In the rows, 128 means zero.
One turn moves every row onto another: examples first, then more rows asked
reb: [117 121 110 129 101 131 144 144 114 105 110 146 133 121 128 108 114 137
 177 103 149 107 152 120 137 126 135 133 122 163 124 156 155 174]
kib: [147 122 157 118 139 125 136 163 114 136 116 135 117 128 112 121 122 134
 120 113 106 108 115 135 128 109 125 126  96 131 144 178 116 155]
videt: [148 151 147 143 131 150 123 144 109 133 112 138 138 157 120 124 113 104
 142 126 126 111 125 112 117  89 134 134 112 127 117 147 108 147]
pumab: [117 121 110 129 101 131 144 144 115 105 109 146 134 120 127 109 113 137
 177 103 149 109 152 122 136 127 134 133 122 163 125 157 155 174]
Gan: [127 126 155 103 119 145 135 155  92 113 115 148 133 137 134 128  96 125
 116 116 126 120 127 145 108 104 119 119 100 147 132 134 118 130]
sopeg: [120 119 110 128  99 131 143 141 124 105 109 141 138 124 129 109 116 129
 181 109 152 106 143 122 135 126 125 136 125 156 125 155 149 185]
tuvu: [149 128 157 121 138 127 133 162 111 140 122 137 114 134 112 116 127 138
 127 110 107 104 113 127 134  98 131 129  99 126 139 177 117 157]
tata: [143 137 157 141 129 140 130 143 104 143 127 147 137 151 113 116 103 103
 140 127 119  89 127 107 127 107 145 140 100 126 124 150 101 154]
nonu: [129 129 163 107 115 144 133 151  82 126 140 158 124 147 130 113 102 133
 132 110 126  97 124 125 127  90 139 128  97 135 124 132 115 139]
lun: [152 134 152 122 138 132 130 162 113 136 115 133 115 137 115 121 132 138
 127 109 110 116 112 130 129  89 126 125 105 127 136 176 119 155]
pime: [117 120 111 129 101 131 144 144 115 106 111 147 133 120 127 108 113 137
 177 103 148 106 152 120 137 128 135 134 121 163 125 157 155 175]
Pom: [132 137 153 107 118 152 129 152  87 116 123 149 127 148 136 123 108 131
 129 111 131 119 122 133 115  80 128 122 106 137 122 131 120 132]
palev: [117 119 110 129 101 130 145 143 115 105 109 146 133 120 127 108 112 137
 176 103 148 107 152 122 136 129 134 133 121 163 125 157 154 174]
kazil: [138 127 156 136 132 136 136 146 112 136 114 142 144 139 113 124  93  95
 126 133 116  98 133 122 115 129 131 135  96 136 134 154 100 150]
sigon: [149 129 152 119 140 130 132 164 117 132 108 131 118 131 115 125 126 134
 120 112 109 119 113 138 123 101 120 123 103 132 142 176 119 152]
buk: [120 118 111 128  99 130 143 140 123 107 111 142 138 125 129 108 116 129
 182 109 151 103 142 120 138 125 128 137 124 155 124 156 148 186]
nili: [143 141 146 139 135 147 130 147 117 126  97 133 146 145 120 132 102  97
 127 132 123 121 130 127 106 110 121 129 107 137 129 151 106 142]
bub: [119 116 112 127  99 129 144 141 123 106 111 142 137 123 128 108 114 129
 181 109 151 101 143 121 138 129 127 137 123 155 126 156 147 187]
lek: [118 116 111 127  99 130 144 141 124 106 109 141 138 121 129 110 113 128
 180 110 150 105 143 123 135 129 125 137 123 156 127 156 148 185]
teb: [123 118 164 103 117 138 139 154  87 124 132 157 129 134 129 119  91 126
 120 116 121 100 128 137 119 113 131 125  90 143 134 136 113 137]

bub turns into lek
palev turns into pumab
tuvu turns into kib
Now these:
nili turns into videt
nonu turns into teb

One turn moves every row onto another: examples first, then more rows asked
kero: [140 105 123 148 146 137 129 150 132 150 126 139 175 116 108 103 133]
zibo: [149  99 122 152 161 128  94 128 139 113 118 153 144 109 145 131 117]
nabi: [155 125 112 160 162 124 108 128 142 147 143 124 148 129 126 134 119]
mep: [142 114 112 144 145 131 133 139 138 169 134 146 137  91 116 102 127]
zuse: [143 130 129 126 154 128 137 132 120 138 123 151 138 102 136 109 143]
bol: [137 126 127 139 138 145  93 115 123 111 141 128 155 102 149 112 129]
kase: [136 108 125 163 161 129  93 130 119 154 140 123 148 138 129 107 151]
Botu: [129 104 109 155 135 139 119 125 116 126 139 147 133 111 105  79 147]
pufe: [139 109 122 137 158 133 107 102 127 139 134 130 175  81 115 104 125]
siba: [162 112 120 143 143 141 134 126 126 141 120 112 126  98 133 118 148]
Fasob: [116 108 132 159 164 133 117 102 157 137 147 149 155 107 123 114 131]
Sapeg: [137 104 124 155 152 132  76 145 123 142 133 135 165  99 133 100 133]
bepe: [155 101 104 139 150 130  94 104 130 131 109 155 131 114 128 127 113]
fomum: [128 123 120 152 142 148 106 123 152 130 122 155 115 105 105 102 125]
mov: [143 109 108 148 160 136  90 106 146 133 100 151 127 106 111 120 122]
Pozo: [132 115 122 152 128 147 126 122 146 151 132 142 112 104 135 108 150]
vum: [142  80 132 170 167 127 101 116 132 143 139 125 152 117 136 119 147]
Lidek: [146  86 105 159 142 137 136 111 127 121 129 137 129 112 103 100 142]
Puba: [133  94 123 154 159 132  80  97 136 136 122 152 133  87 123 106 133]
nog: [151 106 124 159 143 144 112 120 113 145 148 107 126 120 118 101 144]
niv: [142 135 111 139 127 136  85 116 130 137 134 149 149 118 143 120 124]
Mise: [141 102 115 156 144 136 138 138 124 107 129 142 141 129 117 104 146]
Suvi: [132 104 123 155 147 135  94 137 123 156 124 133 171 131 128 105 153]
zun: [131 124 129 153 168 129 110  91 151 141 122 142 146 119 117 126 149]
bor: [147 110 100 149 141 137 122 144 121 113 126 145 138 106 104  93 125]
Tugu: [154 104 123 127 142 135 129 101 117 117 119 155 138 117 130 119 129]
gepaf: [145 116 112 145 137 139  92 101 131 160 120 123 168  97 114 111 144]
vak: [144 107 116 167 149 144 106 123 153 128 150 115 142 109 133 128 113]

zun turns into gepaf
vak turns into Fasob
Now these:
zuse turns into siba
bepe turns into kase
zibo turns into vum
kero turns into Tugu
Lidek turns into Botu

One turn moves every row onto another: examples first, then more rows asked
kad: [132 120 126 147 126 142 139 143 134 124 146 148]
lod: [137 120 128 148 128 140 142 144 138 121 142 155]
pomo: [139 112 125 145 119 136 127 145 131 119 145 155]
Lol: [132 120 127 148 124 140 138 145 138 122 142 150]
delur: [169 115 173 169 120 151 129 122 109  98 135 127]
masu: [152 134 152 172 120 140 113 113  91  89 136 135]
bupub: [142 131 172 163 143 147 150 103 118 101 133 148]
batud: [141 120 128 150 116 145 135 148 139 122 146 145]
Fek: [140 126 125 166 129 139 129 114  85  91 133 137]
Voga: [162 119 172 154 120 150 130 127 115  97 148 114]
kup: [130 138 164 153 143 150 155 107 113 104 143 139]
soz: [147 117 129 151 114 144 138 150 135 120 147 149]
zik: [160 141 165 180 133 151 140 123 115  95 129 121]
Lani: [139 119 130 147 116 144 136 145 138 121 153 142]
dure: [135 112 126 146 123 138 126 146 132 121 146 145]
tene: [135 113 148 150 142 137 118 122  83 102 127 132]
nogu: [168 119 150 167 132 140 135 131 122  89 132 109]
Lur: [121 129 156 173 134 155 147 108 123  98 151 150]
noga: [154 125 171 161 115 131 132 133 109  83 139 118]
kemo: [130 127 153 160 137 127 134 129  87  88 121 134]
gar: [139 140 161 163 151 129 127 106 116  90 129 141]
lat: [151 106 169 173 124 147 122 132 134  90 150 121]
tora: [128 104 141 176 141 145 120 133  95 100 126 137]
gifi: [134 116 125 147 118 139 128 145 133 119 144 148]
Pof: [139 139 151 155 138 133 146  99 130  85 149 139]
papu: [131 145 168 162 129 137 158 117 112  90 140 136]
zofe: [142 112 156 163 136 137 119 111  88  99 125 148]

masu turns into gar
pomo turns into lod
gifi turns into Lol
Now these:
zofe turns into bupub
Fek turns into Pof
papu turns into noga
kad turns into Lani
Voga turns into tene
tora turns into Lur

One turn moves every row onto another: examples first, then more rows asked
perar: [104 128 132 119 146 139 143 132 133 128 155 138 156 151 133 131 126 107
 137 142 135 121 131 147 115 127 115]
rik: [131 138 140 101 125 120 119 155 113 131 117 141 135 124 118 137 109 139
 127 113 108 144 134 129 137 132 119]
mobe: [128 146 109 154 141 146 117 155 127 110 148 133 126 120 129 113 138 123
 130 126 129 128 138 118 123 147 151]
mevus: [132 136 119 150 130 131 154 162 104 129 122 155 108 138 119 131 120 138
 143 126 131 132 125 112 117 122 125]
nesi: [145 141 132 134 119 139 120 163 108 120 139 135 117 150 118 149 128 134
 118 131 129 120 133 102 133 131 142]
zus: [113 162 112 135 131 128 146 122 143 124 133 120 109 154 116 151 112 130
 124 133 109 132 113 123 131 139 142]
vamen: [126 134 122 130 147 133 133 141 121 123 135 113 131 147 122 165 110 137
 141 127 163 128 132 131 117 130 128]
kod: [120 128 126 142 139 129 165 150 120 123 122 117 134 109 123 144 146 141
 135 125 115 115 153 124 119 124 121]
Kibi: [113 127 120 134 138 135 128 113 119 123 123 135 142 115 131 153 130 144
 144 127 154 116 136 127 143 103 127]
kun: [144 136 142 116 136 129 126 140 148 119 124 148 130 128 126 120 128 129
  94 126  91 129 142 128 110 121 121]
vid: [115 114 146 129 139 134 107 115 125 123 130 151 127 113 118 152 113 121
 148 124 130 130 128 128 138 140 127]
Gilav: [149 142 134 136 127 133 126 151  99 121 136 154 130 136 111 149 137 144
 119 128 102 131 125 132 135 112 129]
gemek: [123 146 131 110 133 122 154 131 131 126 124 104 127 132 134 146 143 148
 121 143 122 135 129 129 136 118 108]
luguf: [123 121 148 157 130 129 159 125 127 128 136 162 129 126 132 138 122 117
 119 124 124 107 145 140 137 106 124]
romop: [142 140 104 146 125 136 133 151 133 110 138 153 132 130 120 111 113 101
 124 134 135 118 120 115 115 127 139]
Sapeb: [126 148 124 143 101 131 121 133 155 131 129 144 131 157 104 127 125 142
 140 110 120 137 142 134 116 139 125]
Zezig: [131 144 125 116 130 154 123 142 100 140 131 155 139 143 118 148 120 140
 123 124 109 108 130 108 140 128 135]
Nabe: [117 130 108 141 145 131 110 119 151 117 128 141 140 135 123 101 118 104
 140 136 125 132 123 126 121 140 116]
Ris: [107 125 105 115 155 135 135 138 118 137 122 126 139 131 141 111 135 117
 123 134 126 127 134 115 116 101 113]
kar: [123 134 144 143 151 148 159 128 126 142 126 156 138 128 121 117 134 142
 143 123 122 112 111 141 137 144 136]
bof: [122 141 121 137 131 130 144 110 142 124 135 133 118 151 125 120 126 128
 117 127 129 131 118 131 128  77 129]
tinet: [127 146 126 131 132 134 139 121 111 126 138 142 119 145 126 152 111 155
 108  95 135 123 135 113 143 131 147]
mam: [121 124 107 148 118 132 107 130 136 124 131 141 135 119 137  94 118 126
 107 122 118 130 136 137 127 147 134]
ropo: [107 140 138 135 130 136 113 155 154 128 120 132 136 158 135 129 120 135
 151 123 123 123 141 124 131 151 131]
vused: [126 130 142 115 138 134 115 118 139 121 129 121 134 126 119 124 129 115
 106 124 159 141 124 109 133 116 118]
Bala: [126 137 146 134 139 134 140 122 106 125 133 153 135 137 115 109 134 129
 132 126 140 126 135 129 119 171 130]
sazam: [103 132 109 130 139 131 120 147 137 142 134 160 133 141 138 142 106  98
 124 136 116 134 132 125 128 138 119]
Gapo: [116 133 123 149 105 147 137 132 149 123 135 154 140 134 139  96 131 138
 128 125 123 128 155 129 122 134 118]
sagu: [139 129 127 114 135 113 142 122 123 123 124  96 125 125 125 141 133 135
 100 115 141 135 134 119 128 128 126]
bupa: [113 138 119 146 144 131 111 134 155 126 126 118 154 140 107 145 120 118
 105 125 142 118 130 133 106 124 125]
zer: [117 136 114 130 143 122 118 124 132 136 110 129 101 137 124 139 115 127
 134 154 135 126 102 117 129 123 128]
nuru: [127 128 133 135 139 134 155 102 120 124 129 159 124 132 122 139 129 138
 144 126 149 135 129 133 123  97 127]
Tedol: [124 124 126 137 123 161 138 111 121 113 155 148 146 140 148 132 117 130
 106 107 120 120 139 111 129 126 120]
kedor: [128 106 144 147 141 134 148 118 138 142 139 120 122 140 120 132 128 123
 104 129 119 107 112 142 109 115 117]
Bufut: [119 140 127 131 119 161 132 121 133 129 155 135 130 141 142 115 125 136
 139 108  96 111 140 120 143 134 132]
fusiv: [140 136 132 140 151 119 136 133 121 131 112 122 123 136 102 155 111 141
 132 129 131 127 114 149 113 113 116]
mugib: [122 114 111 144 123 137 135 135 110 141 132 120 130 129 130 118 125 150
 113 109 104 125 136 147 110 141 149]
kilif: [126 145 133 141 126 131 149 145 144 128 128 117 137 122 121 148 119 119
  76 126 128 134 132 123 131 138 129]
riler: [131 127 122 165 137 126 124 141 132 123 134 111 133 131 130 138 137 149
 111 103 116 137 114 146 137 145 136]
muluk: [116 112 133 153 141 151 150 108 136 110 141 133 142 126 143 105 133 133
 129 128 130 120 146 135 120 117 130]
Bivu: [130 143 128 140 128 136 145 115 144 128 137 152 125 130 129  92 136 136
  96 128 120 127 134 130 127 156 129]
nud: [140 150 152 148 136 145 119 128 139 120 124 144 123 115 108 111 137 138
 118 123  94 132 125 128 126 135 121]
Lobel: [131 135 120 127 134 138 140 118 173 127 133 108 133 130 122 111 134 134
  99 123 113 133 131 128 120 134 128]
Sol: [107 138 103 115 133 128 122 134 127 137 103 127 129 147 127 131 101 121
 143 137 121 137 126 115 112 117 119]
dul: [125 128 133 105 151 135 147 124 119 149 127 121 130 148 125 156 109 142
 141 123 125 113 129 138 124 125 110]

rik turns into mevus
kun turns into romop
Now these:
bof turns into vused
Bivu turns into mam
mobe turns into Bufut
ropo turns into kar
kod turns into zus
nesi turns into Zezig
bupa turns into perar
gemek turns into zer
mugib turns into Sapeb
Lobel turns into Nabe
dul turns into fusiv
luguf turns into kilif
Sol turns into nuru

One turn moves every row onto another: examples first, then more rows asked
Lepot: [120 132 121 103 122 100 129 109 118 130 118 130 120 116]
dodu: [135 110 156 145 112 143 123 127 118 143 133 106 130 116]
Mukep: [148 131 109 133 121 125 124 146 128 152 135 135 126 116]
vubag: [138 126 154 129 135 130 151 145 109 126 117 137 116 125]
filas: [152 144 144 125 123 103 135 129 105 138 124 125 116 128]
ren: [111 122 144 147 139 118 114  96 126 124 135 138 148 118]
Zotal: [133 125 118 119 115 113 130 135 141 157 116 140 131 109]
Vez: [130 147 129 126 103 139 121 121 130 101 125 131 117 129]
bevod: [111 141 135 149 126 130 123 129 132 106 148 132 119 124]
pega: [129  98 162 135 117 141 138 124 118 140 132 122 128 124]
Fovab: [114 123 123 102 124 140 124 138 127 131 128 126 130  99]
pites: [136 106 132 142 133 146 126 119 144 140 137 129 134 142]
vitu: [132 114 159 134 116 135 137 120 103 119 107 143 127 106]
Kolel: [139 145 157 144 112 125 140 124 126 136 102 134 134 102]
sif: [110 120 129 138 120 149 131 120 131 153 111 115 123 136]
lape: [126 117 164 145 112 138 137 117 129 152 130 118 126 118]
Ridar: [113 143 129 141 143 120 116 129 128 152  99 143 131 117]
kis: [126 126 141 131 122 128 114  97 133 108 134 103 128 124]
Lebos: [115 135 117 131 117 115 111 152 129 119 122 126 133 105]
zug: [126 124 142 133 140 137 127  98 117 113 135 118 119 142]
sinur: [144 150 116 130 124 108 124 106 122 129 144 133 123 116]
nalov: [121 113 126 137  97 142 127 123 145 129 130 115 139 122]
vom: [130 136 125 126 143 150 111 120 123 156 114 132 137 103]
sidi: [ 98 129 132 143 121 126 124 115 106 110 141 127 134 118]
lafid: [143 132 114 122 139 118 112 105  98 135 116 130 130 124]
Zuto: [139 118 110 126 122 130 130 137 114 153 110 148 135 119]
Neve: [155 131 149 117 123  95 127 123 116 134 117 126 130 121]
satim: [147 132 138 129 133 139 108 103 135 115 113 146 133 138]
sase: [132 126 124 139 141 122 127 137 126 120 134 164 139 125]
siz: [156 124 153 133 131 121 116 145 128 124 117 112 133 106]
Gazok: [ 96 122 144 126 137 119 107 123 139 121 110 119 125 118]
Vopu: [142 132 154 145 131 137 122 139 106 126 130 116 105 111]
teg: [112 135 144 135 122 134 128  87 120 122 114 115 124 129]
Roza: [132 136 127 125 130 145 136 122 135 136 146 154 134 106]
dit: [123 135 123 149 113 112 131 136 134 135 123 158 138 134]
Gatup: [139 125 170 135 129 116 123 118 142 135 121 128 119 100]
bizu: [132 132 122 150 128 112 102 138 133 147 108 136 143 130]
rosuz: [115 120 118 129 122 110 119 156 125 130 117 133 128 136]
zofov: [119 127 137 157 141 140 109 107 116 119 113 145 142 126]
kurav: [153 139 142 127 111 105 132 120  99 133 110 130 133 120]
Guk: [ 99 131 140 140 147 118 108 115 119 132 133 111 124 122]
faz: [121 142 139 114 132 132 110 119 136 127 103 120 106 137]

Zuto turns into teg
Roza turns into satim
pega turns into kurav
Now these:
zofov turns into Ridar
sif turns into Lepot
Vopu turns into vubag
Guk turns into rosuz

